Families of rows that turns and mirrors carry onto each other, the same ones carrying the whole set onto itself: the rest of each named row's family, in list order:
4 families of 8 rows:
noka: [-21 -14 -16  -4  -2 -18  22  10  -6 -15  -7  -3   2   3  -8   7  18  -5
 -10  -1  -1  -2  -9  -5  -4   6   8  11  -4  -3   3   8  -2  -5  19   6
   2   5   7]
Tof: [ -4 -27  -3 -15   2  13   4  12  -9   2   5  -9  -4   2  -1   0   4   6
  10  -7   0  10  10 -10  -8  -2   6  -8   9  -3 -12  -1   3 -17  18  -3
  -2  12  16]
Zofi: [ -9 -18  -6 -15  -2  13  15  15  -7 -12 -13 -11  14  -7  13   6  -6   5
 -18  -7   9  10  -5   2   3   0  17 -14  15 -12   4   5 -15  -1   3   3
 -11 -10  -3]
nedos: [ -6 -25  -3  -9  -2  10   4  11 -13   3   6  -8  -3  -2  -7   3   5  11
   4   0  -5  15   8 -11 -12   4   4 -11   7  -1 -11   5  11 -15  16  -3
  -2  17  14]
bubu: [-21 -16 -18  -6 -10 -16  14  14 -10 -16  -9  -7  -1   8  -9   3  16  -2
  -4  -5   5  -2  -6  -9  -5   5   4  12  -6  -7   4   3   1  -2  17   7
  -3   6   7]
Bar: [-10   2 -14 -15   3  11  22   3   0 -20  -3 -25   4 -17 -17 -11 -11  -2
  16  -7   0  -3  -6  -4  -2  -2  10  -3   8  -3  21  -5   0 -18   7   0
   2  -8  -5]
nedeb: [ -2  -1  10   3   4   2 -28  -6  18  13  -6 -12 -20  -8  29   4  -7  -4
 -15  -5  11  18  -1   1  -2  -2  12   4   9  -2   8   0   2 -13  -7 -20
 -12   1   3]
Res: [-12 -17  -4 -12  -5  12  16  17  -1 -14 -16 -16  14  -8  14   4  -6   4
 -20 -10   1  13   0   3   4   5  18  -6  22 -12   2   9 -12  -6   0   6
 -15  -7  -8]
korav: [-10 -12  -8 -11   0  11  12  15  -4 -15 -11 -17  11 -10  14   3  -7   8
 -22  -7   4   9   1  -1   6  -2  19 -12  21 -12   5   9 -16  -4   4   5
 -13  -5  -8]
zis: [ -5   1   9   6   3   5 -24  -5  27   7  -5 -14 -17 -10  29   5 -10  -5
 -15  -3  10  22   2   2  -5  -2   9   9   6   0   5  -7   7 -13  -2 -22
 -14   9   2]
pibef: [-17  32 -10  10  10  -4  -5   3  29   5 -11 -13  -8 -10  -1   4  -5  -8
  -9   7   4   3  -8   8   0   2  -4  25  -2  -4   8   1  14 -13  -6 -21
  -1   5   4]
seb: [ -7   2 -16 -18   3   1  15   8  -6 -20  -3 -20   7 -18 -16 -15  -5  -2
  13  -6   6   0 -11  -7   0  -6  10  -8   7  -2  16  -5  -4 -15   5   1
   3  -7  -4]
bena: [ -7   0 -11 -17   3   8  20   2  -4 -18  -3 -24   1 -15 -16 -14  -9   3
  14  -8   5  -2  -2  -9   0  -6  10  -5   5   0  20  -4  -5 -13   7   5
   4  -8  -2]
mavin: [-17  30 -10   7  13  -5  -5  -1  28   8  -7 -17  -4  -9  -3   8  -8  -6
  -3   5   3   9 -13  12   1   3  -5  21  -6   4  13  -1  14 -10  -8 -22
   4   3   7]
vegos: [-13  15  -1   7  -1  16 -16   9  12   6  -1 -13  10   9  13  21  -7   0
 -11   4  -8   7   3  -6  -2   9 -18  -2  24   8  -6  17   6  -7 -18 -15
  -1  -1   8]
Bagul: [ -7 -16  -5 -10  -4  14  17  19  -7 -17 -10 -14  11  -9   9   6  -5   4
 -19  -3   1  15  -3   4   7   3  16  -7  16 -12  -1  11 -16  -6   3   6
  -9 -10  -7]
ropi: [ -9   3 -16 -17   8  10  15  10   0 -18  -6 -24   3 -19 -16 -11  -7   0
   9  -6   2  -8 -10  -5   2  -5  14  -6  10  -6  18  -1  -5 -14   7   0
   7 -10  -2]
fivir: [-15  13   3  10  -4  20  -9   3  16  10  -5 -10   5   4  12  21 -14  -4
 -11   6 -10   3   5  -4  -2  16 -16   1  26   9  -1  17  11  -7 -17 -18
  -4  -3   5]
Pupip: [-19 -21 -14  -2  -5 -15  13  11  -9 -11 -10  -1  -7   6 -15   6  13  -7
  -8  -5   4  -5  -8  -9  -2  12   4  12  -6  -1   8   9   4  -8  18   7
   0   7  11]
Zeref: [-21 -18 -13   1  -4 -17  23   9  -2 -17 -11  -2  -1   4 -10   5  13  -9
  -7  -1   3  -6 -10  -5  -2  11   5  15  -5  -5   6   1   1  -5  18   4
  -5   9   9]
lirid: [ -9 -24  -1 -10   0  13   3  11  -4   3   4  -8   2  -3  -7   0   6   4
   7  -4  -2  16   7 -10 -12   0   8 -10  12  -4 -13  -1   9 -21  14  -5
  -5  18  17]
gop: [-14  31 -15   4  12  -5  -5   2  21   7  -6 -11  -6  -7  -2   8 -10  -8
  -9   8   8   7 -15   9   5   1  -5  22  -6   0  16   3  10  -5  -4 -22
   5  -2   4]
nis: [-15  13   0  12  -6  15 -10   0  14   2  -3 -13  14   5  17  20 -11  -4
  -8   5  -9   4   2  -6  -1   9 -18  -1  28  11  -7  15   8  -6 -19 -18
  -8  -3   8]
falef: [ -6   0  11   8   6   8 -22  -7  27  10  -8 -11 -17  -5  26   7 -12  -6
 -18  -3   6  12   0   6  -2   1  12   7  13  -1  10  -5   3 -17  -1 -22
 -12   7   7]
tib: [-20  11   2  17 -10  -8 -11 -19  19 -10  -5 -15 -13   2  11   8  -3 -16
  -1  -6   0 -18  -1 -17   0  11  -9  12  17  11  23   4   3 -11 -14  -8
  -2  -5   1]
guvep: [-16  26 -12  10   6  -1  -7   2  29   3 -10 -13  -7  -5  -1   9  -8 -14
  -9   1   9  12 -15  11   0   1  -1  26  -9  -2  10  -2  13  -9   0 -21
   4  -1   6]
fegis: [-15  14   0   7   0  19 -14   7  17   5   1 -18   8   7  12  21 -12  -4
  -4   4 -10   8   1  -4   0  15 -17   1  27   5  -6  14   6  -6 -16 -20
  -1   0   7]
Modap: [-15   8   2  12  -7  -9 -16 -14  12 -15  -6 -16 -16   5  12   5  -3 -11
   4  -2  -3 -22  -5 -17  -1   7  -8   7  15  14  25   3   2 -11 -10 -11
   1  -6   3]
Kiged: [ -6  -2  11  10   2   4 -24  -8  21   7  -9 -10 -18  -7  30   9 -10  -8
 -15  -7  12  13   0   6   2   0   6   9   9  -3   4  -2   2 -20  -8 -19
 -16   5   2]
lupun: [-15   6   0  12  -7  -6 -13 -14  17 -12 -11 -15  -6   2   8   5  -7 -18
   7  -7  -5 -19  -8 -16  -2  11 -10   8  18  18  19   2   6 -14 -15 -13
  -3  -9   7]
zes: [-15  11   1  15  -9  -9 -14 -15  16  -8 -10 -18 -12   5   9   2  -6 -11
   5  -5  -8 -14  -4 -17   1  14  -8  14  20  13  25   7   4 -14 -15 -14
 -10  -3   4]
zazev: [ -7 -27  -4 -17  -1  11   3  15 -11  -1  10  -6   2   0  -3   4   5   3
   2  -2   0  16   6  -9 -14   2   6 -13   7   2  -8  -1   8 -16  20  -4
   4  11  12]

Which other rows belong to the same family as fivir? Zofi, bubu, pibef, seb, falef, zes, zazev
Which other rows belong to the same family as Bagul? noka, Tof, bena, mavin, tib, fegis, Kiged
Which other rows belong to the same family as lirid? Bar, nedeb, Res, vegos, Zeref, gop, Modap

